m = [120 134 136 123 130 131 132 129 133 120 131 149 128 113 130 132]
m[0]: 120
m[10]: 131
m[14]: 130
m[13]: 113

grid =
[[136, 124, 130, 123, 127, 127, 133, 130, 131, 140, 125, 133, 128, 116],
 [117, 122, 125, 137, 112, 133, 125, 116, 112, 134, 134, 109, 136, 115],
 [130, 134, 123, 131, 141, 132, 115, 133, 141, 116, 130, 145, 117, 139],
 [127, 130, 123, 130, 122, 130, 124, 125, 125, 129, 129, 123, 124, 126],
 [120, 104, 109, 140, 120, 138, 111, 121, 116, 126, 134, 118, 122, 114],
 [131, 130, 128, 128, 131, 131, 125, 130, 130, 128, 127, 131, 125, 128],
 [118, 131, 131, 133, 124, 131, 129, 121, 123, 123, 127, 124, 128, 132],
 [124, 140, 129, 131, 129, 128, 125, 126, 130, 117, 129, 129, 122, 142],
 [123, 133, 115, 136, 129, 132, 110, 126, 132, 117, 135, 131, 118, 137],
 [139, 112, 118, 125, 133, 130, 124, 136, 127, 132, 126, 128, 124, 120],
 [123, 105, 113, 136, 113, 135, 118, 120, 112, 138, 136, 110, 133, 105]]
grid[0, 0] => 136
grid[4, 0] => 120
grid[7, 12] => 122
grid[1, 10] => 134
grid[9, 5] => 130
grid[2, 1] => 134
grid[0, 4] => 127
grid[4, 6] => 111
grid[3, 6] => 124
grid[1, 3] => 137
grid[10, 13] => 105
grid[8] => [123, 133, 115, 136, 129, 132, 110, 126, 132, 117, 135, 131, 118, 137]
grid[3, 11] => 123
grid[10, 8] => 112
grid[5] => [131, 130, 128, 128, 131, 131, 125, 130, 130, 128, 127, 131, 125, 128]
grid[8, 9] => 117
grid[2, 13] => 139
grid[0] => [136, 124, 130, 123, 127, 127, 133, 130, 131, 140, 125, 133, 128, 116]
grid[7, 8] => 130
grid[5, 2] => 128
grid[0, 8] => 131
grid[0, 11] => 133
grid[6, 1] => 131
grid[4] => [120, 104, 109, 140, 120, 138, 111, 121, 116, 126, 134, 118, 122, 114]
grid[3, 8] => 125
grid[5, 13] => 128
grid[7, 7] => 126
grid[7, 6] => 125
grid[1, 2] => 125
grid[9, 6] => 124
grid[:, 8] => [131, 112, 141, 125, 116, 130, 123, 130, 132, 127, 112]
grid[4, 8] => 116
grid[1, 4] => 112
grid[5, 1] => 130
grid[2, 3] => 131
grid[6, 11] => 124
grid[:, 3] => [123, 137, 131, 130, 140, 128, 133, 131, 136, 125, 136]

arr = [147 123 127 146 152 148 105 136 118 122 123 128 137 139 135]
arr[0]: 147
arr[9]: 122
arr[-7]: 118
arr[6]: 105
arr[3]: 146
arr[-11]: 152

A =
[[131 126 116 109 126 132 129 127 127 130 116 135 132 133]
 [137 119 129 116 122 134 122 129 121 127 115 142 134 137]
 [126 120 131 141 132 117 127 130 120 125 145 114 117 135]
 [137 120 129 117 119 134 121 133 123 123 113 138 134 138]
 [127 133 119 113 132 131 124 124 128 125 111 132 131 125]
 [121 123 134 135 126 114 131 136 117 128 144 114 114 132]
 [136 125 137 136 129 122 137 112 132 132 141 121 122 126]
 [120 124 136 133 123 116 130 141 120 132 144 116 116 130]
 [132 134 125 132 132 134 132 123 127 128 117 122 134 116]
 [124 120 127 140 118 126 130 151 126 126 137 130 126 129]
 [124 120 132 138 119 126 127 151 126 130 141 125 126 131]
 [125 143 131 138 133 137 137 120 136 128 126 127 137 129]]
Indices start at 0.
(0, 0): 131
(1, 2): 129
(10, 4): 119
(0, 5): 132
(6, 1): 125
(8, 3): 132
(4, 8): 128
(4, 13): 125
(4, 11): 132
(0, 7): 127
(4, 9): 125
(6, 7): 112
(3, 0): 137
(9, 9): 126
(4, 5): 131
(6, 0): 136
(10, 10): 141
(1, 9): 127
(7, 5): 116
(10, 6): 127
(3, 9): 123
(11, 12): 137
(8, 13): 116
(1, 5): 134
(7, 12): 116
(2, 11): 114
(7, 11): 116
(6, 12): 122
(11, 11): 127
(7, 9): 132
(9, 2): 127
(9, 12): 126
(3, 8): 123
(8, 0): 132
(5, 11): 114
(2, 10): 145

a =
[[126 122 115 138 134 150]
 [131 137 115 123 145 140]
 [146 136 126 125 148 131]
 [141 137 129 131 148 131]
 [133 134 120 122 147 139]
 [118 127 126 114 121 119]
 [124 133 130 117 119 124]
 [139 117 132 130 129 137]
 [127 123 130 123 116 120]
 [126 147 113 112 128 138]
 [121 114 139 139 138 133]
 [144 141 113 125 142 141]]
Rows and columns are counted from 0.
row 0 col 0 => 126
row 11 col 1 => 141
row 9 col 5 => 138
row 5 col 2 => 126
row 4 col 3 => 122
row 7 col 3 => 130
row 3 col 3 => 131
row 11 col 3 => 125
row 7 col 2 => 132
row 8 col 0 => 127
row 9 col 1 => 147
row 10 col 2 => 139
row 8 col 3 => 123
row 4 col 1 => 134
row 8 col 4 => 116
row 6 col 0 => 124
row 5 col 0 => 118
row 5 col 1 => 127
row 6 col 4 => 119
row 2 col 5 => 131
row 8 col 5 => 120

W = 136  122  154  145  133  121  120  152  132  100  143
W[0] -> 136
W[2] -> 154
W[9] -> 100
W[3] -> 145

data =
[[132 128 119 111 115 131 145 145 133 120]
 [149 133 122 118 116 113 111 120 139 155]
 [147 144 128 110 103 113 130 141 140 134]
 [141 147 138 124 117 121 128 129 126 125]
 [132 112 106 113 123 128 130 136 144 147]
 [112 114 128 143 146 136 122 117 122 129]
 [128 149 156 146 131 121 118 116 112 112]
 [129 133 141 148 142 125 108 104 116 133]
 [137 131 131 132 127 117 111 118 134 146]
 [125 139 142 136 131 132 132 125 115 111]
 [111 116 132 150 157 146 124 109 107 116]
 [118 117 113 111 118 135 153 156 142 121]
 [111 121 127 130 134 143 148 140 122 106]
 [147 157 149 128 110 107 115 124 128 131]
 [113 103 110 127 140 141 135 131 132 131]]
Rows and columns are counted from 0.
(0, 0): 132
(12, 0): 111
(3, 3): 124
(5, 9): 129
(2, 9): 134
(3, 1): 147
(11, 5): 135
(13, 7): 124
(4, 0): 132
(11, 8): 142
(12, 5): 143
(7, 1): 133
(10, 2): 132
(13, 9): 131
(8, 6): 111
(9, 7): 125
(11, 7): 156
(5, 0): 112
(2, 6): 130
(6, 2): 156
(13, 2): 149
(12, 7): 140
(8, 4): 127
(14, 8): 132
(5, 8): 122
(8, 3): 132
(0, 7): 145
(6, 8): 112
(14, 6): 135
(14, 4): 140
(2, 1): 144
(9, 5): 132
(10, 5): 146
